Read these off the table that follows.
1) Find the entry just left of the smallest entry.
2) Find the 3rd largest entry.
3) Find the entry just right of -1.0.
4) Find the first entry in reading order.
5) Find the entry just left of the largest entry.
6) Find the second largest entry.
7) Find the smallest entry.
[[-13.6 -13.7   6.7  -8.4  -4.8   4.0   4.1  27.9   1.9  -9.7  18.2   6.9]
 [-13.4  -4.8 -10.9   0.9   3.9  -4.0  -9.4  -4.3  -4.9  13.5 -12.8   6.8]
 [  0.1   0.2   5.4 -24.1  -3.6  -1.0   5.7  37.4  -1.2 -24.7  27.6  -4.9]
 [  7.8  -1.3  10.6 -32.0  -3.9   1.9  11.0  44.5   0.9 -34.7  31.3  -6.4]
 [  3.2  -7.0   0.9  18.7   2.5   5.9  -0.2 -29.0   4.0  17.0 -23.4   7.0]
 [ -8.1  -6.9   5.6 -14.5  -3.5   1.8   2.7  31.2  -0.6 -15.1  24.5   1.0]
 [  0.3  17.7  -8.3  33.8  -5.8 -11.6   4.4 -42.1   6.4  24.1 -37.4  -1.6]
 [-17.7   5.9 -17.7   1.2  -0.7 -15.6  -5.3  -3.0  -3.5  13.9 -24.0   4.4]
 [  8.6   3.0  -3.5  30.1   9.0   6.7 -13.6 -50.7  -2.5  28.8 -17.9  -0.4]
 [ -8.5 -22.1   2.9  -2.3  12.0  16.9 -19.6   2.5  -9.3   8.4  23.0   7.9]
 [ 21.4   5.9   9.1 -45.9   0.3   0.6  10.3  47.3  -2.3 -44.5  33.3 -13.8]
 [-16.3   1.2  -7.2  -6.2  -1.3  -7.1  -6.1  16.7  -5.1   0.4  10.1   0.9]
 [  3.9  -0.7  -3.6  21.2   4.7   3.0  -5.5 -35.9   0.9  21.6 -24.1   3.6]
 [  7.2   2.1  11.4  47.6  -7.0   8.1   9.0 -47.8  13.1  22.5 -18.8   2.6]
 [ 11.4  20.3  -1.8 -41.1  -6.2 -15.6  13.3  46.5  -1.4 -39.2  18.7
  -16.3]]
1) -13.6
2) 46.5
3) 5.7
4) -13.6
5) 11.4
6) 47.3
7) -50.7

Questions about the array below.
1) What is the entry just left of -24.0?
2) What is the entry just right of the smallest entry?
3) What is the entry just left of the smallest entry?
4) What is the entry just right of the largest entry?
5) What is the entry just right of 13.2?
[[-25.4, 19.3, -14.8, 13.2, -40.1, 29.5, -35.0], [3.2, 6.7, 0.6, 11.7, 8.9, -11.7, 5.4], [7.7, 6.7, 9.6, 14.3, 20.9, -23.3, 14.1], [-15.4, 11.1, -15.2, 5.6, -28.0, 21.9, -32.0], [6.5, 6.0, -12.5, 6.7, 5.4, -9.1, 0.1], [-15.6, 3.5, 0.7, 9.6, 8.9, 0.9, 23.0], [-27.5, 18.3, -25.5, 26.1, -25.9, 23.6, -14.3], [-1.6, -2.2, 15.1, -26.9, -13.0, 8.9, -10.6], [-10.4, -17.1, 14.5, -17.8, 0.9, 20.7, -24.0], [1.0, 14.4, 15.6, 13.1, 9.7, -18.3, 17.5], [-9.2, -0.5, 14.5, 5.4, 17.2, -6.2, 22.1], [-25.1, 18.6, -33.0, 17.3, -31.7, 25.9, -21.8], [-46.9, 19.7, -19.6, 3.8, -56.8, 53.5, -41.7], [3.7, 4.4, 11.3, 19.1, 19.1, -17.4, 5.8], [5.3, -3.0, 4.9, 0.1, 10.8, -8.0, 1.4]]
1) 20.7
2) 53.5
3) 3.8
4) -41.7
5) -40.1

grid =
[[ 13.1 -27.2 -19.0 -14.0 -34.7  -3.2 -19.4  -5.7]
 [ 17.8   5.2 -54.6  10.0 -12.4 -21.8   1.7 -14.5]]
Rows and columns are numbered from 0.
Give the entry in the bottom-right corner.
A: -14.5
The entry directly above 17.8 is 13.1
The entry directly above 10.0 is -14.0
The entry in the bottom-left corner: 17.8
The entry directly above -21.8 -> -3.2
Give the entry at row 0, column 1.
A: -27.2
Give the entry directly below -3.2.
A: -21.8
Give the entry directly below -19.4.
A: 1.7
Give the entry just left of -3.2.
A: -34.7
Give the entry in row 0 and column 2.
A: -19.0
Give the entry just right of -19.4.
A: -5.7

[[125.06, 37.86, 119.44, -3.60, -147.92, -156.50, 81.07, 125.85, 91.68, -59.96, -10.25], [73.60, 46.02, 105.03, -10.95, -4.31, -98.87, 181.84, -51.80, -83.59, 82.37, 264.58], [264.17, 61.59, -15.93, 223.93, 58.24, 84.41, 121.63, 224.38, 116.00, -76.36, -0.58]]
The entry just right of the smallest entry? 81.07
The entry just left of 82.37: -83.59
The maximum? 264.58
The median entry -> 61.59
The entry just left of the smallest entry? -147.92
The 3rd entry in reading order? 119.44
The entry just left of 46.02? 73.60
The 3rd smallest entry: -98.87
The first entry in reading order? 125.06
The entry just left of 105.03: 46.02
The entry just right of -10.95 is -4.31
The entry just right of 125.85 -> 91.68
The entry just right of 105.03? -10.95
The entry just right of 121.63? 224.38
The minimum? -156.50
The entry just right of 46.02? 105.03
The entry just right of 116.00? -76.36
The entry just left of the largest entry: 82.37

Questions about the grid below. Indices start at 0.
1) Which number is the entry just left of 71?
2) Which number is the entry at row 0, column 2?
3) Which number is the entry at row 0, column 0?
4) Which number is the entry in row 2 and column 0?
5) Which number is the top-right entry?
6) Which number is the bottom-right entry?
7) Which number is the entry at row 1, column 0?
[[51 48 52 70 52 49 48 42]
 [53 53 51 75 51 41 50 40]
 [48 64 49 53 52 50 50 60]
 [51 62 53 39 51 17 51 52]
 [50 60 52 66 50 66 54 60]
 [48 48 53 70 53 66 48 58]
 [51 59 50 75 53 58 54 56]
 [51 64 52 71 50 55 53 60]
 [52 50 48 39 50 17 48 54]
 [53 57 48 70 51 33 51 40]]
1) 52
2) 52
3) 51
4) 48
5) 42
6) 40
7) 53

[[8565, 1408, 4581, 1665, 6044, 8786], [6127, 3476, 2687, 1446, 6696, 6880], [6815, 7078, 7662, 4832, 1271, 1628], [8410, 2486, 8508, 1339, 1426, 1743], [4241, 4875, 4235, 8115, 8126, 6668], [9154, 4556, 3889, 7389, 8254, 8478], [4004, 6078, 3168, 6341, 2199, 8236], [4703, 2365, 6604, 4506, 3480, 7788], [4182, 1710, 4552, 1837, 9164, 5254], [8045, 4119, 1500, 7310, 4518, 1566], [5605, 8555, 4590, 8972, 5330, 8278]]
The entry just left of 2199 is 6341
What is the third largest entry? 8972
The first entry in reading order is 8565
What is the entry just right of 9154? 4556
What is the second smallest entry? 1339
What is the entry just right of the smallest entry? 1628
What is the entry just right of 1408? 4581
What is the fifth entry in reading order? 6044
The entry just left of 7078 -> 6815
What is the entry just right of the largest entry? 5254
The entry just right of 6604: 4506
The maximum -> 9164
What is the entry just right of 7078? 7662
The second entry in reading order -> 1408
What is the entry just left of the largest entry? 1837
What is the entry just left of 7389? 3889
What is the entry just right of 7310? 4518
The entry just right of 1500 is 7310

Questions about the row below.
1) Give the largest entry.
2) Give the entry just left of 196.
[213 173  62 122 196 139]
1) 213
2) 122
